0: [5 8 3 5 2 6 6 4 5 5 5 7 7 4 6 5 2 5 4 1 6 4 8 4]
1: [2 1 1 1 6 4 3 6 4 5 3 4 0 7 2 3 3 2 3 8 3 3 1 7]
2: [6 4 9 7 7 3 0 8 5 4 5 2 8 5 5 1 6 8 9 7 2 3 3 7]
3: [3 2 6 6 6 5 4 6 5 4 8 1 5 2 4 5 6 4 8 8 2 3 4 4]
4: [7 8 2 4 1 6 6 4 5 5 3 8 5 5 7 6 1 6 1 1 6 5 9 6]
5: [4 6 3 3 4 5 7 2 3 6 3 6 6 4 5 6 4 3 3 2 7 5 5 4]
6: [8 2 9 6 7 5 0 8 5 6 5 2 5 3 3 2 5 6 6 9 2 2 2 7]
7: [4 4 2 3 3 4 8 3 5 4 4 5 3 3 6 6 3 3 4 3 5 4 4 4]
8: [3 3 2 2 4 4 6 3 6 4 6 4 4 4 3 6 5 3 5 5 4 5 3 4]
9: [8 3 9 7 5 4 0 7 3 4 6 3 5 5 4 2 7 7 6 8 2 3 3 6]
10: [5 7 3 4 3 5 8 4 5 6 4 7 6 4 6 5 3 4 4 2 6 5 6 4]
11: [6 4 9 7 6 3 1 7 3 3 5 4 8 5 6 3 5 7 7 6 2 3 5 5]
12: [2 5 3 4 2 5 4 0 4 4 2 6 3 6 4 5 6 4 0 4 7 8 5 1]
13: [1 1 0 0 3 2 6 3 3 4 5 3 2 3 4 8 2 1 3 4 4 4 0 4]
14: [5 8 3 4 3 5 7 3 5 5 3 7 6 5 7 5 3 4 3 2 5 5 7 5]
15: [4 7 3 4 4 5 8 4 5 5 4 6 5 4 5 6 4 4 3 2 6 6 6 4]
16: [5 3 7 4 7 4 3 7 5 3 6 3 5 5 2 5 5 5 8 4 4 5 3 2]
17: [6 7 3 4 2 5 6 4 5 5 5 6 6 4 6 5 2 4 5 2 5 4 7 5]
18: [3 6 6 7 4 5 7 5 5 7 3 8 7 7 7 5 5 6 2 1 7 6 8 4]
19: [2 2 6 6 9 8 5 4 7 2 6 4 3 4 5 3 4 5 5 4 7 1 5 2]
20: [7 6 3 4 3 5 5 4 5 4 5 5 5 4 6 4 4 5 5 3 4 4 5 5]
21: [7 1 0 7 4 5 0 3 0 3 5 3 4 5 3 2 5 5 6 3 1 5 3 3]
22: [6 5 8 7 4 4 0 5 2 2 5 4 4 5 3 4 6 9 5 7 1 4 4 3]
23: [5 2 4 4 5 4 7 5 5 4 5 3 3 4 4 5 4 3 6 6 4 3 3 5]
24: [6 7 2 4 2 5 6 3 4 5 4 7 6 5 6 5 2 5 4 1 5 5 6 5]
25: [2 7 6 6 4 4 7 4 5 7 3 7 5 6 6 6 5 6 2 1 7 7 6 4]
26: [2 7 6 6 5 4 7 5 5 7 3 7 6 6 7 6 5 6 3 1 8 6 8 3]
27: [1 4 3 3 5 3 2 4 4 2 5 3 4 7 3 3 6 4 5 6 3 5 1 3]
28: [5 1 6 4 8 5 2 9 4 3 7 1 4 1 0 5 5 4 6 7 1 6 3 6]
29: [5 3 4 4 6 5 5 5 6 4 5 3 4 4 3 4 4 2 6 5 4 4 3 5]
30: [5 6 4 5 3 6 9 4 5 6 4 5 6 4 6 6 4 2 3 2 7 6 6 3]
31: [4 3 6 4 4 4 0 5 3 3 4 3 1 7 1 3 6 7 5 7 1 2 3 4]
32: [7 3 9 8 6 4 0 8 4 5 6 2 7 4 5 2 6 8 7 8 2 3 4 6]
33: [7 2 8 6 7 4 0 8 4 5 5 2 3 4 2 1 6 6 7 9 3 2 3 7]

[5 6 4 4 4 4 6 4 5 4 5 5 4 3 5 4 4 4 6 4 5 4 6 4] 20 17 7
[5 5 2 3 3 5 7 4 5 4 5 6 3 3 6 6 3 3 4 3 5 5 5 4] 7 15 10
[5 4 2 3 3 5 7 4 5 4 4 5 3 3 5 5 4 2 4 4 5 5 4 5] 7 8 20
[4 3 3 3 4 4 6 3 5 4 5 4 3 4 4 6 4 3 5 5 4 5 3 3] 8 23 7
[3 2 5 4 8 3 3 5 6 4 6 1 6 4 2 2 6 4 9 3 5 5 1 4] 16 29 27
[6 3 6 5 6 4 4 6 5 4 6 3 4 4 3 4 5 5 8 6 4 4 4 4] 16 29 23
[5 0 4 2 7 5 0 8 5 6 4 3 0 6 1 2 4 4 5 9 2 3 2 8] 1 33 31
[1 1 6 2 3 0 9 0 4 4 2 5 4 7 3 6 4 3 0 4 5 9 1 4] 12 8 7
[4 2 3 4 3 4 6 2 4 5 6 4 3 4 4 6 4 2 5 6 5 5 3 4] 8 23 7
[0 3 0 2 3 4 0 3 2 1 4 3 3 7 4 4 5 3 3 7 2 4 0 5] 27 1 31
[6 3 7 5 5 5 0 4 5 2 5 1 1 7 3 2 6 7 6 9 4 5 3 4] 31 22 9
[1 2 1 1 4 4 2 3 4 4 4 5 1 7 4 5 4 2 1 6 2 5 3 6] 1 27 8
[7 6 3 4 3 5 6 4 5 4 5 6 5 4 6 5 3 5 5 3 5 4 5 5] 20 17 24
[3 3 4 3 3 4 0 6 4 1 5 2 1 6 2 4 5 5 5 7 1 4 3 4] 31 27 22
[8 2 5 7 6 7 8 3 7 7 3 7 8 4 3 3 7 4 0 3 7 7 4 7] 30 15 5
[3 3 2 4 4 3 5 3 5 3 5 3 4 5 3 6 4 3 5 6 4 4 3 4] 8 23 29
[4 7 4 4 4 4 9 3 5 6 4 6 5 3 5 6 4 4 3 2 7 6 6 3] 15 10 30
[6 5 3 4 4 5 6 4 4 4 5 5 4 2 6 5 4 4 6 4 4 4 5 5] 20 7 17
[4 3 2 5 3 4 0 5 1 1 5 2 1 7 3 2 5 7 4 6 0 4 2 4] 31 21 27
[7 3 8 5 8 4 1 6 4 6 5 3 7 3 4 2 4 5 5 8 3 4 3 9] 6 33 32
[0 3 1 3 4 3 6 2 4 3 4 5 3 5 5 7 5 5 2 6 4 5 3 2] 8 7 12
[6 4 8 7 6 4 0 7 4 6 6 3 8 3 6 3 5 8 7 8 2 3 4 7] 32 2 11
[2 3 4 3 6 4 0 7 4 3 5 2 1 8 0 2 5 5 6 9 2 3 1 5] 31 27 1
[2 3 2 3 4 4 6 3 4 4 5 4 3 4 4 6 4 4 4 6 4 4 3 3] 8 7 23
[6 3 9 6 6 4 1 6 5 3 6 4 7 3 4 4 7 7 7 5 4 3 4 5] 11 32 9
[2 3 1 2 2 4 5 3 4 3 4 4 3 6 5 6 5 2 2 5 4 5 3 4] 8 7 13
[4 4 6 6 8 5 6 5 4 7 3 5 7 3 3 4 4 4 2 6 6 4 4 7] 29 23 5
[6 5 3 4 3 5 6 4 5 4 5 5 3 3 6 5 3 4 5 4 4 4 5 5] 20 7 17
